50 stands for zero in the data rows.
Each row of this table is followed by its label. One hidden rule gives the labels. It looks at one to three of the table's principal directions, none of them among the few with the most spread.
[29 61 41 32 43 74 23 39 35 37 26 39 12 84 36 35 54 55 39 24 54 52 71 56 56 65 54 43 37 53 64 33 66 72 46 49 17 43 62 47 56 59 36 39 51 38 57 82] 4
[42 51 48 63 42 55 38 48 66 45 49 44 43 45 55 44 56 51 58 46 49 40 45 51 52 50 59 59 44 59 47 67 52 37 58 49 44 67 53 36 57 45 52 51 61 27 40 49] 5
[48 66 62 17 60 83 49 49 15 54 42 36 18 83 54 23 41 73 31 57 57 62 72 60 53 63 29 69 61 36 81 40 68 70 46 22 37 29 52 55 73 58 52 68 48 77 64 71] 3
[60 59 55 76 51 51 32 57 79 43 70 47 61 17 58 44 50 50 63 58 45 34 31 62 65 26 70 71 40 75 31 74 52 32 71 56 49 82 48 15 83 16 69 72 66 15 34 26] 2
[45 35 50 39 60 65 51 60 58 30 45 41 24 62 41 39 43 62 51 57 44 47 63 51 44 44 57 55 62 45 66 47 64 52 48 49 32 41 44 45 72 54 43 48 52 62 68 68] 2
[42 56 40 43 48 56 57 47 54 60 32 55 25 60 53 53 50 45 53 40 62 68 64 47 44 56 39 46 52 58 65 31 62 51 46 43 63 39 54 52 39 61 43 58 30 57 46 63] 2
[47 65 45 62 37 32 75 33 56 67 44 59 66 49 87 75 74 58 45 21 53 51 51 40 62 54 26 32 33 48 31 37 39 44 41 58 90 50 59 48 28 44 47 56 28 16 29 21] 5
[38 61 52 62 30 65 13 47 63 47 40 43 44 50 32 35 48 29 73 41 70 47 40 60 54 46 82 48 39 84 45 67 55 43 71 47 30 79 67 37 59 45 57 48 76 26 25 61] 1
[40 38 44 56 55 45 44 56 62 41 52 47 45 51 46 43 46 51 47 51 53 48 52 46 44 48 51 53 54 53 61 57 57 43 49 43 46 49 42 51 52 52 52 54 51 57 51 59] 5
[63 23 60 67 57 22 92 44 83 40 69 57 99 29 76 54 78 41 67 70 52 35 22 30 36 51 73 42 58 27 41 87 31 13 59 54 88 62 53 55 40 40 37 53 62 50 40 25] 1
[57 43 51 47 62 44 76 36 70 25 66 38 70 66 76 38 94 79 20 40 29 12 52 42 61 72 44 38 55  3 67 76 39 32 31 33 58 37 53 56 51 34 43 50 50 30 68 37] 2
[60 63 61 25 61 72 53 37 28 45 49 37 46 72 49 23 68 60 35 59 48 47 57 57 47 76 52 63 60 21 77 61 53 56 45 23 38 35 63 58 58 53 40 56 58 64 69 64] 2
[60 21 52 65 60 42 62 75 54 53 64 59 48 27 45 66 21 52 58 77 34 54 41 46 35 24 39 68 61 54 41 49 49 50 52 61 60 51 27 47 59 50 62 49 51 75 59 41] 5
[53 64 59 30 54 66 56 41 42 46 52 46 43 63 64 33 59 60 42 50 55 47 55 56 63 61 53 52 50 37 58 50 55 54 57 47 46 47 56 44 67 42 45 62 51 47 51 52] 4
[39 39 33 80 32 31 38 57 52 62 38 60 45 40 33 85 37 40 53 30 38 56 49 45 43 42 33 40 37 69 29 34 40 60 35 66 52 52 47 57 16 62 54 20 43 35 46 47] 5
[54 54 41 66 49 36 46 48 67 46 60 51 65 44 54 60 61 52 39 31 46 33 45 51 63 48 44 35 39 55 44 50 45 41 43 48 60 52 50 49 43 35 60 56 43 25 45 32] 2
[70 34 54 44 79 51 62 77 41 44 76 50 42 50 43 47 29 75 17 75 21 44 57 54 53 38 18 69 73 24 67 45 51 69 33 41 45 21 23 56 71 40 72 57 42 86 89 49] 2
[63 28 54 79 49 27 65 61 76 47 66 54 80 27 51 62 55 43 63 61 38 34 25 42 41 41 62 49 51 47 38 74 32 28 52 59 63 64 50 52 42 43 58 39 64 39 52 30] 5
[55 45 40 49 62 49 59 47 57 30 57 42 45 73 61 53 72 78 13 27 23 22 62 48 65 56 22 38 44 22 64 39 52 56 26 42 50 28 47 51 60 38 52 53 34 30 77 44] 5
[51 44 46 35 65 55 63 49 50 33 49 41 38 72 51 44 62 73 25 46 34 40 70 49 52 62 34 46 63 20 72 44 55 56 29 36 43 21 45 59 54 53 41 48 38 60 78 60] 4
[48 41 43 43 52 55 34 63 35 50 45 56 28 50 24 56 24 42 49 50 49 62 55 54 45 39 51 48 47 65 51 27 59 71 48 63 32 45 43 52 51 55 53 40 47 67 60 65] 3
[33 75 42 58 29 57  0 59 33 66 35 47 33 38 17 54 24 41 57 38 58 71 59 63 58 26 53 57 41 99 30 38 52 77 47 57 22 67 49 35 49 48 74 37 55 41 34 59] 2
[30 47 42 55 48 54 50 43 81 36 44 51 31 51 72 41 59 48 62 42 60 46 53 45 56 52 64 51 43 57 50 56 65 32 71 62 51 64 47 29 65 47 34 62 47 29 31 58] 1
[63 65 66 20 53 73 76 30 32 51 55 50 48 74 83 34 73 65 35 46 58 43 51 52 65 70 43 43 44 21 60 47 51 55 57 42 68 44 64 49 66 35 43 70 50 47 46 42] 5
[29 39 47 44 38 54 33 52 37 52 26 48 34 56 23 47 34 32 72 53 65 71 54 45 26 51 70 50 53 67 53 49 54 57 53 56 29 56 55 59 34 77 37 25 63 70 46 79] 1
[73 11 58 66 77 52 61 74 74 30 92 55 50 27 57 34 34 50 48 91 31 26 19 51 42 42 61 83 56 34 63 81 56 28 76 52 52 63 29 36 87 26 61 72 72 65 65 42] 3
[49 57 46 31 59 67 29 69 31 58 48 58 13 33 28 50  7 47 57 70 51 79 67 63 52 21 50 70 60 79 42 20 68 79 58 68 29 48 26 31 74 50 59 58 38 82 55 65] 4
[53 40 47 57 49 47 39 58 54 49 44 48 53 48 25 53 41 34 64 56 52 52 45 50 35 43 59 48 55 62 56 50 51 46 48 44 42 51 52 58 45 62 54 43 55 62 57 60] 5
[49 48 50 50 55 72 37 56 71 31 60 45 23 48 59 31 49 60 50 51 46 33 47 58 63 39 62 64 42 60 56 59 66 42 69 54 37 68 45 19 92 26 59 70 60 29 48 51] 5
[49 43 51 64 49 51 56 58 68 51 55 53 43 43 62 52 47 54 54 51 52 49 45 48 51 38 46 57 49 59 48 56 54 43 56 50 65 58 47 37 60 37 59 61 52 42 40 42] 5
[70 65 60 59 56 59 51 49 56 49 71 46 59 44 63 42 60 62 36 54 35 30 41 63 69 56 43 65 48 38 50 67 45 44 55 38 53 54 53 40 68 27 65 66 58 29 53 30] 2
[52 63 42 45 47 51 44 41 45 56 37 55 44 57 40 59 53 37 50 33 59 59 58 56 53 60 49 35 42 58 53 27 56 56 47 48 52 40 61 58 34 57 39 51 36 46 48 56] 2
[47 71 58 49 42 54 56 40 63 60 50 52 52 40 74 39 60 47 65 51 68 54 44 54 61 58 66 56 47 58 44 64 50 32 70 53 59 68 60 35 54 42 48 65 53 30 25 40] 4
[73 51 60 39 79 68 60 53 56 26 78 39 45 54 66 26 64 80 22 66 23 24 50 61 66 53 46 75 57 17 67 63 58 50 51 40 40 40 43 32 96 21 55 74 53 45 80 42] 2
[44 53 51 69 34 43 33 53 66 57 42 51 62 22 35 55 45 28 85 54 67 62 38 51 39 32 83 52 47 88 31 65 46 37 61 57 50 78 59 38 41 48 53 43 65 38 25 45] 2
[33 61 37 74 28 24 44 38 65 71 37 64 64 25 53 73 53 24 74 36 62 65 43 44 47 59 61 41 39 73 23 51 38 34 58 69 62 67 55 52  6 66 37 33 42 27 18 42] 1
[48 35 56 30 55 63 66 55 40 48 52 53 33 61 59 43 37 56 51 65 52 52 53 45 45 53 46 51 59 36 60 45 55 53 58 55 50 45 40 54 62 58 46 52 51 75 55 59] 5
[55 27 50 59 50 39 69 54 60 50 53 61 57 43 51 58 51 36 62 59 48 49 32 40 35 55 62 46 48 41 48 57 42 40 57 65 61 56 54 57 36 56 40 37 58 53 52 49] 2
[50 52 55 23 63 66 47 53 28 43 54 50 31 54 49 40 30 60 44 65 48 59 63 58 57 45 50 60 56 44 50 33 64 68 59 61 32 40 35 44 74 52 42 57 45 74 60 62] 2
[54 55 54 54 49 52 46 62 44 58 60 58 40 34 50 54 32 56 46 59 39 56 49 57 61 39 45 65 50 56 34 47 46 65 55 68 43 55 40 37 59 39 62 45 52 48 50 43] 3
[61 54 49 51 66 52 57 51 54 45 74 58 42 50 74 45 49 60 24 52 32 36 46 56 75 59 31 62 42 29 51 43 57 53 64 60 51 43 37 38 74 34 53 72 40 40 59 41] 2
[63 59 61 26 69 60 79 45 46 50 64 51 49 64 82 33 60 67 31 62 52 47 55 51 63 62 33 56 61 20 68 48 57 48 56 38 67 33 45 50 72 41 49 81 37 65 57 45] 2
[63 55 64 28 77 67 70 55 37 45 70 49 33 61 75 22 48 75 22 72 41 50 54 57 63 62 34 80 60 15 73 53 63 60 59 43 48 32 41 42 85 36 50 78 47 69 71 54] 4
[31 64 51 46 26 45 55 22 58 55 28 52 65 60 65 48 78 31 72 30 75 54 47 41 52 74 76 23 40 51 38 60 40 35 61 59 57 65 74 56 23 64 24 35 56 25 19 55] 2
[32 54 46 58 34 46 52 41 52 57 30 53 44 49 63 65 52 49 67 35 59 63 56 43 48 44 49 45 39 65 32 39 52 49 53 65 60 59 55 42 41 61 38 44 44 33 30 48] 2
[38 38 40 56 39 37 44 59 34 64 30 58 42 39 24 75 29 38 66 52 46 77 56 43 27 41 49 50 52 66 35 33 44 66 37 69 42 47 46 60 18 77 42 15 45 67 55 62] 2
[52 72 50 40 53 61 52 45 44 58 52 52 35 58 69 47 50 61 36 39 53 52 60 59 70 56 30 52 44 49 54 33 60 55 54 46 57 42 49 42 62 42 54 73 33 40 45 44] 4
[44 51 39 53 56 53 39 58 54 47 50 59 19 47 48 51 36 49 41 43 42 58 56 55 61 47 45 60 39 57 48 30 64 65 58 71 36 47 42 34 61 46 47 51 40 41 57 61] 5
[30 74 38 55 26 50 20 45 50 60 28 46 42 48 38 61 49 48 58 18 64 59 63 54 60 35 51 32 37 91 34 35 50 59 39 54 42 63 58 40 37 49 63 41 42 23 29 49] 2
[39 30 46 54 39 45 56 52 56 52 32 48 53 46 40 63 46 40 80 55 60 58 50 37 22 37 60 41 59 66 47 54 47 36 44 48 60 59 50 58 33 70 44 36 53 65 41 55] 5
[48 57 42 69 45 34 56 39 57 53 51 57 56 62 64 60 69 48 28 24 36 38 44 48 65 82 33 42 32 26 48 47 41 50 47 58 53 39 61 60 27 55 38 38 43 17 54 46] 4
[65 65 59 20 62 68 65 42 27 57 50 51 40 68 57 39 54 55 36 57 52 57 59 57 56 68 39 52 57 28 68 36 55 62 50 39 53 30 55 58 57 52 44 64 39 70 64 57] 2
[65 39 57 50 59 31 95 42 65 46 58 51 85 55 73 58 79 57 44 56 40 36 46 36 46 63 42 35 66 11 54 61 33 33 37 43 79 32 53 68 36 54 38 47 41 54 62 35] 4
[59 57 52 51 50 47 54 46 52 55 54 51 66 52 55 53 59 47 46 47 54 46 46 50 55 48 42 41 50 49 50 49 45 48 47 40 65 48 53 54 50 43 59 61 45 49 46 40] 1
[52 51 50 58 35 42 43 49 32 67 42 58 61 45 34 66 43 30 60 47 53 62 39 49 41 52 52 43 41 60 35 43 37 60 49 60 50 56 60 62 24 62 50 29 56 51 44 50] 5
[42 43 54 59 43 48 46 56 57 57 45 56 47 40 44 46 36 30 74 63 65 63 39 48 38 48 69 59 52 65 47 60 52 41 70 58 48 65 52 48 46 60 46 46 63 58 35 59] 1
[54 53 55 37 56 66 48 47 34 47 63 53 34 51 64 34 48 59 37 56 45 46 43 54 59 56 52 67 38 40 51 52 56 60 64 61 41 59 47 34 72 35 50 60 58 47 52 50] 4
Here are more rows. What is the label of each one?
[53 60 54 66 38 44 32 56 48 64 49 52 65 37 31 54 42 33 62 53 55 58 39 55 50 42 59 53 50 71 37 59 39 54 53 49 45 62 57 51 40 49 65 41 62 46 40 47]: 1
[41 75 46 38 37 65 16 46 26 62 41 55 30 44 37 47 31 37 58 38 68 68 52 64 62 44 64 50 29 85 36 29 60 68 66 66 31 68 55 36 54 46 55 53 52 40 31 56]: 1
[66 80 62 36 57 50 73 29 37 63 59 48 79 47 83 41 82 65 36 56 52 53 52 50 61 59 38 59 56 28 47 61 40 50 43 32 78 44 57 45 53 33 50 74 40 49 44 27]: 5
[55 21 51 45 65 37 81 52 56 31 60 47 65 60 62 51 66 68 36 55 35 34 49 34 40 53 45 41 57 16 62 58 44 42 34 50 60 36 45 62 49 50 40 44 49 61 73 45]: 1
[29 44 41 69 26 39 46 42 51 63 22 54 48 58 39 71 53 33 64 31 57 63 53 39 33 60 46 37 44 60 41 46 41 52 41 52 56 51 63 66  8 77 36 18 51 42 36 62]: 5
[58 41 52 55 53 31 74 47 46 58 57 57 74 48 58 61 63 52 38 56 38 49 43 39 43 61 36 47 57 23 47 58 31 52 35 49 68 38 50 67 25 54 46 36 47 59 58 40]: 1
[45 61 44 22 60 79 35 46 23 37 41 40  5 97 47 36 45 70 14 26 44 45 77 62 69 65 21 46 39 36 78 13 75 80 42 39 25 21 51 53 75 54 47 62 35 51 74 75]: 3
[48 68 50 42 49 62 43 41 42 49 52 45 39 63 62 41 57 63 33 35 48 41 56 58 68 62 40 51 39 44 55 45 55 55 51 45 43 49 54 44 59 42 52 59 47 31 49 48]: 1
[74 79 62 46 56 55 41 51 36 58 72 44 74 36 49 43 55 65 31 60 37 41 48 66 72 39 42 62 57 47 40 60 37 63 42 37 47 50 48 41 68 22 79 63 53 46 56 27]: 1
[52 73 64 32 49 74 43 52 26 56 55 41 35 60 58 35 42 76 34 52 47 49 62 63 69 47 36 63 54 47 51 49 52 69 48 42 37 48 48 41 74 38 67 58 55 49 51 47]: 2
[41 51 46 58 48 51 36 53 59 49 44 51 39 46 42 45 44 41 57 47 60 58 50 52 48 47 61 56 46 66 51 52 59 50 58 51 44 57 53 42 51 49 48 52 54 47 41 59]: 4
[58 49 55 55 49 41 71 36 62 47 63 58 73 43 82 50 76 51 49 44 53 36 31 42 59 55 59 41 34 37 38 63 40 35 61 61 76 65 58 40 52 29 45 61 55 26 34 27]: 3
[59 33 50 33 72 64 55 58 38 30 66 46 30 66 51 35 45 71 21 61 27 34 55 52 53 56 37 62 54 19 71 47 59 63 46 48 33 33 36 50 76 43 49 54 51 66 83 60]: 1
[41 37 35 59 47 52 26 64 51 50 37 53 24 51 20 55 30 34 56 42 56 63 51 50 35 37 52 50 41 79 60 33 63 60 47 52 39 52 50 49 45 56 57 45 49 57 54 69]: 5
[73 40 56 54 69 42 64 66 49 54 69 49 67 41 44 55 40 57 39 76 33 45 46 52 43 42 29 63 72 35 61 55 44 47 38 31 61 32 35 63 54 49 66 61 44 80 72 40]: 3
[54 26 46 69 64 43 61 61 82 30 69 50 48 34 60 52 53 64 45 60 27 30 45 46 49 41 51 63 55 38 50 67 51 34 51 56 53 53 34 37 65 35 50 53 53 40 61 40]: 5
[48 39 43 69 44 30 68 46 86 42 45 50 69 49 56 68 70 45 60 36 47 35 48 40 47 53 53 25 54 46 47 56 41 25 41 50 67 48 56 59 30 56 42 40 42 30 48 40]: 5
[66 49 47 44 68 66 51 54 29 43 62 42 30 72 50 49 51 81  6 45 15 32 62 59 58 60  5 65 49 19 72 36 55 71 27 29 43 21 42 55 65 43 60 57 39 54 87 49]: 2
[76 20 64 23 99 55 98 75 53 28 88 51 44 43 76 37 35 88 25 99 26 45 60 46 50 28 27 78 86  7 70 47 65 53 48 48 65 19  9 41 99 31 54 86 33 99 89 42]: 1
[53 51 55 51 50 55 52 56 47 58 44 49 44 59 43 47 45 47 50 57 51 57 52 52 45 53 42 56 60 47 60 50 50 56 48 39 49 41 54 58 50 59 55 48 52 62 57 60]: 5
[54 46 50 42 50 48 46 56 15 63 46 58 44 47 34 62 27 44 50 59 41 68 50 52 41 51 42 58 46 48 41 30 47 73 48 67 38 43 45 60 38 68 44 33 48 70 63 57]: 5
[64 51 63 35 54 60 71 34 46 39 50 34 71 76 55 36 84 62 41 52 43 27 51 48 46 74 51 39 63 12 71 70 38 40 35 20 52 36 68 70 48 54 42 46 59 52 68 50]: 2
[64 59 64 59 47 45 57 56 40 68 68 60 66 26 62 53 42 52 50 66 45 55 33 55 59 42 49 67 47 51 28 61 35 57 60 63 60 64 49 40 53 33 65 50 61 46 41 28]: 3
[60 57 51 38 63 75 23 69 30 49 58 43 16 56 23 35 19 59 32 60 43 53 61 71 56 43 37 70 56 60 72 37 67 71 48 33 22 38 40 48 75 44 72 63 51 71 71 65]: 4
[14 64 32 68  7 31 24 34 47 77  9 61 53 44 34 77 50 15 82 14 83 82 52 39 38 47 63 21 28 99 19 35 41 55 47 68 57 72 69 55  0 74 40 18 47 28  4 58]: 2
[69 50 58 49 66 53 62 57 59 38 70 40 59 54 59 39 62 73 28 59 28 26 49 55 62 51 39 58 62 24 63 65 45 47 40 36 48 38 46 48 72 33 64 60 52 46 75 39]: 4
[44 52 46 53 44 49 42 50 54 54 41 48 48 52 44 51 48 42 60 43 61 54 50 49 45 47 53 45 47 65 54 48 54 44 51 45 51 55 55 52 45 57 53 53 49 48 43 54]: 3
[43 65 46 77 38 52 34 51 73 56 53 52 37 29 58 52 50 50 56 42 44 46 45 59 64 47 54 68 39 71 34 64 50 41 62 58 47 72 52 24 54 34 59 51 56 11 31 39]: 2
